Named moves (each a turn or a mirror), then the moves between two rows, first move first; the first pair answered
Q534 (before |-> after):
[-11  -2  -1  -5   1 -29   8  -6  -7 -18   9 -13   6 -17 -11  -6   7 -11
  -1  14] |-> [-14  -4   0  -7   1 -27   6  -5  -4 -16   8 -13   9 -16 -10  -6  10 -10
   1  14]
[  0  -9   5  12   3   7   3   0 -14   4   2  -7  -6  -3   1  12  -3  -4
   1   2] |-> [ -5 -12   6  14   0   8  -6   2  -2   8  -3  -4  -9   0   3   4  10  -7
  11   6]
[-19  -8   0  12  -4  19  -3 -13   9  10 -13  16 -23   5   3   0  13  -7
  32   2] |-> [ -9  -1  -1   6   9  27  16   0 -16   0   0   8 -21  -5  -4  27 -25  -6
   0  -3]
Q403 (before |-> after):
[-1  7  2 -4  8 -6 12 -5 -7 10  7  4 -4 11 -4 -4  4  0  4  9] |-> [-3  9  2 -5  7 -5 10 -4 -6  9  6  2 -3  9 -2 -3  2  3  1  9]
[ -2  -3 -17 -10   2   2   3  -4 -11  14   5  -6   7  14   7   0   0  -2
  -4  11] |-> [ -3   0 -19  -7   6   3   5  -1 -13  18   6  -7   5  12   8  -1  -3  -2
  -6  10]
[-22 -10   8   3  -4  22  -1   4   2   2  -5  25 -24   0   6   1   3  10
  23  -2] |-> [-20 -11  16  -7 -12  17  -6  -1   0  -4  -3  27 -11  10  10   1  13   6
  22   5]
Q5 (before |-> after):
[  8   7   2 -15  -1  -2   2   6 -17  -9   3  -7  17  15   1  13  -7  -4
 -12   7] |-> [ -3   3  -1  -3   9  18  10   4 -12  -2  -1  -2 -10   7  -2  21 -19  -1
  -7  -3]
[ -4  10  10 -14  -6  17   8  -5  -7  -3   1   3  -5   3   6  13  -7  -3
  -1   2] |-> [ -1  12  13 -19  -9  10   9  -6  -6  -5   2   1   5   6   2  11  -5  -4
  -3   4]
[  6 -19  26  -5 -17  23  20   1 -10  12  13  -6  18  17 -19   1   0  17
  -8   4] |-> [  0 -21  24   0 -14  28  24  -1 -11  15  11  -7  11  11 -20   4  -6  16
  -5   0]
[-10  -7   5  -4 -16   4  -7 -11  12   6 -17   4 -11   7   3  -9  36   2
  25  -1] |-> [ -9  -6   8  -8 -18   0  -8 -12  14   5 -16   0  -5  12   4  -9  36  -1
  23   2]
Q544 (before |-> after):
[ 14 -14 -10 -13   0 -14 -21   1  22  -9   3  -5  32  11  11  -4  31  -3
  -1  29] |-> [ 26  -6 -18 -10  16  -6  -1  15   0 -14  13 -13  25  -5   1  22 -14   4
 -33  20]
[ -9  -3  18 -15  -7  17  20  -7 -28 -15 -28   2  -8  11   5  30   7  -6
  12   8] |-> [  1  -2  15 -18 -15 -15  -5  -6  -9 -14 -26   0  17  14   9  -3  39  -6
  20  16]
[ -5  -9   2  10  10  -4  -5  14  11  10  -5  -5 -46 -14  -3   2 -27   6
   0  -8] |-> [-12 -14   8   9   0  -7 -16   4  16  13 -13   1 -45  -3   2  -8  -5   2
  17  -5]
[ 10   0  14  -8 -14  -8  -5  -8   1  -9   2  -1  16   7   2   5  17  -9
  10  14] |-> [ 19   4   7  -7  -9 -15   2  -2  -7  -9   9  -6  24   0  -3   9  -1  -5
  -7   9]
Now pairs of rows:
(2 to 3 moves a pair)
[-11   4  -1 -16  -7   8   3  -7 -21 -25   3 -18  10  22   0  24 -25  11
 -35  13] |-> [-32  -4   2  -5 -16  33  -1 -20  -9 -17 -11 -10 -19  27   0  23 -12   8
  -6  10]
Q403 Q544 Q534
[  3   5   5 -20 -18  -6   0   1  -9 -15   9  -6  30  21   7  11   6 -14
  -8  15] |-> [ -1   2   7 -20 -16   8   9  -3 -13 -16   6  -5  19  22   4  25  -2 -17
  -6  10]
Q544 Q544
[ 27   6  10  -5 -12 -30 -19  12 -14   3  24 -17  35  -3 -14   0  -2  -6
 -19  12] |-> [ -6 -10  34 -10 -30  15  -7 -18 -16  -3   4   0   0  24  -9  28  19 -20
  12  17]
Q544 Q544 Q5
[-32  -1   8  15   0  21   0  12  20  15 -43   6 -34 -11  13 -20  12 -19
  24  -5] |-> [-32   2  30 -13 -15  23  11  -1  -3  -5 -39   3  -9  13  24   3  20 -34
  17  11]
Q403 Q534 Q544
[  5   0  10 -30  -2 -16  -7  -6   3  -5   6   8  26  15   3   1  26 -16
   4  11] |-> [  9   2   6 -23   0 -23 -12  -4  10   1   6   5  26  12   2  -9  27 -14
   5  11]
Q544 Q534
[-10  -8  -6  22  20  16 -21  16  13  23 -10  -5 -13  -5   1 -29  21  15
  30  -6] |-> [ -3  -2 -16  26  37  21  -2  29  -4  20   1 -11 -19 -19  -7  -7 -15  21
   2 -15]
Q544 Q544
[  3   4  -4 -15  -8  19  -3  15   0  -9  15 -11  31  19   8   3  20   3
 -33  13] |-> [-20  -4 -10  11  -2  49  -1   5  18  10  -4   1 -18  10   3   0  20   9
  -1  -3]
Q5 Q534
[ -5   5  -4   9  12  16  18   9  -8  11   2  10 -11 -11   3   5 -30  -1
  -6  -8] |-> [  2   6  10 -14  -2   1  15   6 -17  -3   6   7  22   7  13   9 -15 -13
 -13  10]
Q544 Q5 Q534
[ -1  -5  -2  22  14  -9  -6  10   6  -1   7   6 -16 -15   1  21 -16  17
   2  -7] |-> [ -1  -6   8  10  11  -7   2   8  -8 -13   9   6  -5  -6   4  36 -19  12
  -8  -1]
Q5 Q544
[  5   5   5  -5   8 -15  19  -2 -27 -14  15  -2  24  -3  -3  23 -14 -16
 -26   6] |-> [  7   2  -3   9   3 -40 -11   1  10   3  10   0  33  -9   0 -21  19 -10
  -5   6]
Q534 Q544 Q534
[ -5  24  10  -3  -3   6  -1  -2 -34  -4  11  -1   8  20  13  11   2 -23
 -30   6] |-> [  2  29   1   5  -3 -14 -15   7 -23   6  13  -2  21  11  15 -10  12 -17
 -31   7]
Q534 Q544
[-14   2  -6  39  10  15   1  -1  17  32 -12 -10 -34 -18 -12  -6 -28   3
  28 -22] |-> [-26  -4  10  30  -3  25   4 -11  14  25 -18  -4 -35   4  -4   5 -11  -6
  43 -11]
Q544 Q534 Q544
[ -7  -6  21 -11 -13  12  20  -5 -31 -12   7  -6  14  11   9  26 -16   0
 -16   3] |-> [  9   1   6  -1  -2  -6  15   7 -26  -4  13 -14  20  -9   1  15 -31   9
 -28  -3]
Q534 Q544 Q544
[ -3  -3   9   5 -10   5 -12 -16  15  -5  -6   9  -6   7   0 -12  16  -9
  26   4] |-> [  9   1   9  -6 -12 -11 -15 -11   8  -8  -1   5  17   9   2 -15  17 -12
  13  12]
Q534 Q544 Q544
